Each path below is one point turned by a fixed rotation once a step. After each direction that follows a path, write how fast that rotation turns it, in degrees each step (0 if it stays still).
Each turn is a multiple of 5 degrees from 10 to 175, or 0.
Rotation 1:
[ 21.1  -4.1 -19.3   8.0   9.2 -38.0  -1.6   9.5  19.2 -19.6 -13.6  14.6
  -9.6  -7.0  -2.6  18.5   1.1  17.0 -20.6  15.1 -13.7   8.4  12.8   2.3]
[ 11.0 -13.5   8.3  -7.5  -0.2 -18.6 -21.8  -7.3   6.3 -10.3  -6.0  22.6
   5.5  46.9  -8.4  20.0  -5.0  11.3 -13.4  -9.5 -11.5  -5.8 -12.3   6.3]
[ 30.9 -12.0 -18.1  -5.2 -12.2  -3.3   0.6   4.2  29.4   2.8   4.2  12.9
  -7.7  -7.6 -10.9  10.3 -23.8  11.4 -22.2 -34.5 -11.1   0.5  -1.7   7.1]
[ 26.0  12.9 -24.3   6.6  -6.8 -25.8 -28.8  15.7  15.5 -13.4 -15.6   0.2
   1.0   7.0  -7.0  20.6  13.3  13.7 -21.8  13.5  -3.2   3.4   2.8   7.8]
[ -0.2 -17.3   3.7 -15.8 -13.2 -33.4 -10.1 -12.6   4.4 -17.8 -13.7  18.2
  -8.8  25.1 -23.6  -2.8  -6.5  16.4 -16.5 -14.8 -17.9  -7.0  -6.1   7.3]
[ 31.6  -3.4  -8.5  -5.0  14.9 -13.8   4.9  -0.3  25.4  -5.1   1.2  20.9
 -10.9  -7.9   6.7  29.8 -17.6  11.3 -23.8 -16.8 -17.5   6.3 -10.4  -3.9]
[ 30.1   1.1  -9.9  12.1 -20.3 -14.6 -24.4  12.2  16.5  -5.0 -10.0   5.0
  17.3  32.5  -2.1  18.4  -2.0   9.5 -17.5   2.8  -7.4  -8.3  14.7  11.8]
[  3.2 -25.4 -21.8  -9.3  -7.5 -23.5 -12.6   4.6  15.1 -11.8  -5.5  18.2
 -17.7   7.2 -32.9  -3.5  -5.9  19.0 -13.4 -22.1  -1.6   6.9  -5.5  14.1]
[ 26.9  17.7  -7.5 -16.5   5.4 -19.4 -15.7  -7.3  16.3  -8.5  -8.8   4.3
  -8.9  -2.8   1.2  31.4   3.2  10.4 -30.0  -6.7 -17.8  -2.3 -24.3  -3.6]
[ 25.7  -5.8   4.2   7.8 -24.7 -27.4  -0.8   0.8  12.4 -16.8 -14.6  13.0
   8.4  21.3  -3.6   1.8 -18.9  11.2 -20.1  -1.5 -22.7  -8.0  22.8   4.6]
[ 10.4 -25.3 -21.2   1.6  21.0 -23.0 -11.4  15.5  22.2  -6.5   1.3  28.2
 -10.9  13.8 -11.3  18.4  -5.6  20.4  -6.1 -13.3  -0.9  12.6  -5.5  10.4]
[ 26.2   7.1  -8.9 -15.2 -18.3  -2.3 -26.7 -10.4  15.3   3.4  -4.3   0.3
   2.1  18.4 -10.7  28.6   2.6   4.8 -29.6 -17.4  -8.3 -12.7 -17.3   8.4]
[ 25.6  -2.8 -14.0   3.5 -23.2 -27.1  -1.5   9.2  17.2 -23.8 -14.7   8.7
  -7.6  -9.3 -15.7 -12.4 -15.3  14.0 -24.2  -6.2 -16.8   6.5  11.3   5.1]
[  5.9  -5.1 -10.1  -6.3  23.2 -40.1 -15.8   6.4  13.2 -11.9 -11.9  17.3
  -6.2  21.8  -0.2  28.2   6.4  22.9  -8.2   3.3 -12.7   0.8  -8.0   0.7]
[ 24.1 -13.1   7.9  -8.1 -18.9  -2.5  -7.1 -17.9  12.8   1.2   0.5  22.3
   0.0  23.7 -11.0  22.1 -17.9   2.2 -27.5 -24.9 -14.1 -11.2  -0.4   9.2]
[ 37.1  -4.6 -27.4  10.2  -5.2 -13.2 -10.3  26.2  31.0 -12.5  -2.0   8.0
  -0.4  -7.9  -5.6   1.9 -10.1  13.4 -18.0  -8.0  -6.6  13.6  -2.0   8.6]
[  2.1   1.7 -17.4 -12.0  -8.1 -33.6 -28.4  -0.5   5.5  -9.3 -19.4  -0.7
  -3.0  28.6 -17.5  21.4  11.4  23.5 -13.1  -1.1  -5.1 -10.8  -1.9   4.2]
[ 18.0  -9.1   8.4 -11.8  -7.8 -20.1   1.4 -16.6   9.7 -12.5  -4.6  31.7
 -18.7  -4.0 -15.2   6.3 -15.9   4.5 -30.8 -22.4 -21.3   2.2  -6.2   7.5]
[ 38.3  -1.5 -13.4   7.6   8.0 -19.1  -5.3  16.5  31.8 -10.5  -3.5   6.1
  12.7  11.1  15.2  22.1  -7.1  13.3 -16.5   5.2 -18.4   1.2  -5.9  -0.5]
Speeds:
[-0.5 -1.9 11.4  1.4  8.3 -7.0  9.7 -4.9 -1.7 -3.3 -1.0  7.7  1.0  3.6
  9.3  3.6 -5.4  0.2  1.0  4.3 -8.5 -1.2  3.7 -5.1]
85
[ -0.8  -3.2  -3.6   7.0  -2.5  -0.8   2.4   7.7  -1.1  -6.6  -0.4   6.1
  -2.9   2.0   1.7   1.0   8.8  -2.8  -8.4  -8.2   1.0 -11.5  -2.3 -10.7]
0
Rotation 2:
[ -5.6  -4.2 -12.1  -5.6  19.7   3.4  -1.7   4.7 -17.8  24.3   8.6 -19.5
  -5.0 -13.3   3.5 -20.9  15.2   6.0 -13.3  10.4 -11.0 -32.0  15.0 -29.7]
[  3.4  10.2  -9.8 -16.5 -13.2  20.7   4.5  11.4 -24.6  -3.1  -8.4  -1.2
 -16.0  -8.5 -10.5 -12.1   7.4 -16.3   0.3   2.3 -23.2 -19.5  24.8 -32.2]
[ 16.3  -6.7  -6.4 -10.7   9.6  18.2  12.0  -8.5 -31.1 -15.9 -10.6  12.4
 -18.1  -6.9   0.3 -10.8   8.7  12.1 -23.5  18.5 -28.8  -2.0  22.0  -1.0]
[  2.5  -9.7 -13.0 -11.5  21.2  -7.8   0.0  -6.2 -27.0   2.8  16.1  10.2
 -14.9  -1.3  22.3 -22.8  31.1  -1.7 -23.5   5.8  -2.3  -9.3  12.9 -18.7]
[ 18.1  -1.4  -5.4  -8.0  -9.1  25.6  -0.6  12.6 -16.8  15.2   3.4  -9.4
  -7.4   1.7   0.5 -23.7  27.4  -1.7 -11.8   8.3   1.4 -30.6   3.8 -31.9]
[  1.6  -8.4 -14.1  -7.1   7.6  18.6   5.8   0.2 -21.6  -6.1  -3.7 -16.2
  -1.2 -17.4 -16.2  -9.9   0.7   5.1 -10.8  15.7 -31.4 -31.8  24.0 -16.3]
[ -9.1   2.6 -11.6 -13.4  11.9   8.5   9.0  -6.0 -28.8 -11.6  -7.4  12.5
 -28.6 -15.0  15.1 -16.4  11.7 -13.5  -7.7   5.3 -27.3   0.9  18.7 -22.7]
[ 25.4   3.7   3.4 -11.6   5.0   9.7   3.0   6.5 -33.1  12.9  -0.5  12.7
 -23.8   9.0   9.2 -17.8  23.6  12.8 -28.1  11.9  -3.6  -4.4  12.8 -13.4]
[ 14.8 -15.8 -19.3 -11.9   4.3   2.5  -5.9   1.7 -21.9  -2.5  16.5  -6.2
  13.7  -1.2  -3.9 -18.7  24.5   1.0 -22.6  10.4  -1.9 -30.5  22.3 -20.3]
[ -4.6  -5.7 -17.2  -8.2   1.4  34.3  10.1  -7.1  -8.0  -4.6  -4.2  -9.0
 -11.4 -18.5   4.1 -22.9  22.5  -8.2   2.3   9.3 -20.9 -25.0   4.5 -28.7]
[  0.0   3.4   5.1  -4.5  15.6  10.5  11.9   7.1 -33.6   9.0  -6.5  -2.9
 -36.3  -9.5  -0.1  -8.4   0.1  10.0 -14.0   9.6 -30.7 -19.1  17.5 -13.0]
[ 12.9  -1.5  -8.5 -14.5   2.2  -6.9  -9.1  10.1 -39.9  -9.5   0.7  14.3
  -8.8   0.4   5.0 -14.5  11.6 -14.3 -27.2  10.2  -9.3  -1.1  27.0 -24.6]
[ 22.6  -0.2 -19.8 -15.6   2.1  25.5   4.1 -12.4 -11.8  -1.7  -2.5   0.8
   3.3  -0.3   6.1 -27.8  35.1  11.4 -21.2  15.1  -3.3  -6.7   9.1 -18.3]
[ -2.9 -14.3 -13.4  -6.7  13.7  11.7  13.8  -3.5 -15.1  12.7  16.2 -10.4
 -14.0 -10.8   3.9 -16.4  20.9  12.1  -3.0  -0.3 -17.4 -40.9  19.6 -14.7]
[ -1.9  -7.0   3.2  -6.2  -3.4  17.0   0.2  15.1 -31.6  -5.3  -2.2   4.5
 -26.9 -13.4  -4.3 -10.1   7.6 -25.3  -5.1  12.1 -20.7 -23.8   8.6 -28.9]
[ 15.2   9.1  -5.9  -7.5  10.9  12.6   0.5  -2.5 -34.3 -11.5 -18.4  -5.8
 -11.1  -1.6   0.1 -16.5   5.2   7.7 -35.7  21.8 -21.6   1.2  11.8 -15.8]
[  6.7  -2.5 -25.4 -16.1  13.2  -3.0   2.4  -5.4 -20.4   9.6   7.4   6.1
  -0.5  -5.0  21.1 -23.7  24.5   9.9 -15.6   0.1  -7.9  -4.9  33.3 -23.1]
[ 14.6  -6.2  -6.1 -18.8  -7.9  27.8   8.0   3.4 -13.9  11.4  11.0  10.4
 -17.3  -3.0  -7.9 -17.3  34.2  -3.0   1.0   6.8  -5.1 -30.1  11.4 -19.4]
[  4.8 -16.0  -1.9   0.9   8.8  16.0   7.8   0.0 -29.9 -18.7   3.0 -14.2
 -15.2  -7.0  -8.1  -9.4   6.1   0.2 -21.2  14.4 -25.6 -37.0   7.1  -9.4]
Speeds:
[ -8.2   5.9   2.3   4.3   1.0   1.5  -1.7   5.2  -1.8   1.2  -9.2 -10.2
  -2.3  -6.7  -3.0   1.6 -12.4  -4.4   1.9   2.4  -8.4  -1.0  -1.2  -7.3]
80
[  2.3  -4.7  -6.4   0.8  -1.0   4.4  -1.3  -7.3   1.3 -17.2  -4.6  -2.8
  11.4  -2.3  -3.3  -0.7  -1.6  -2.1  -5.2   6.1  -3.5   3.1  -1.5   2.6]
110
[  1.0  -5.6  -2.3   4.5 -11.1   4.1   0.5   5.7   0.2  -4.2  -3.2   4.8
   1.0  -0.9  13.4  -3.2  -0.5  -8.5   5.9  -7.6   2.3   3.3   1.8  -7.9]
140
[ 2.6 14.2  1.9 -2.9 -6.1  7.7  4.2 -3.8  1.7 -5.4 -4.2 -4.9 -7.1  8.7
 -2.0 -2.4  6.0 -1.2 -1.1 -4.6  1.4  0.8 -9.7 -1.7]
135
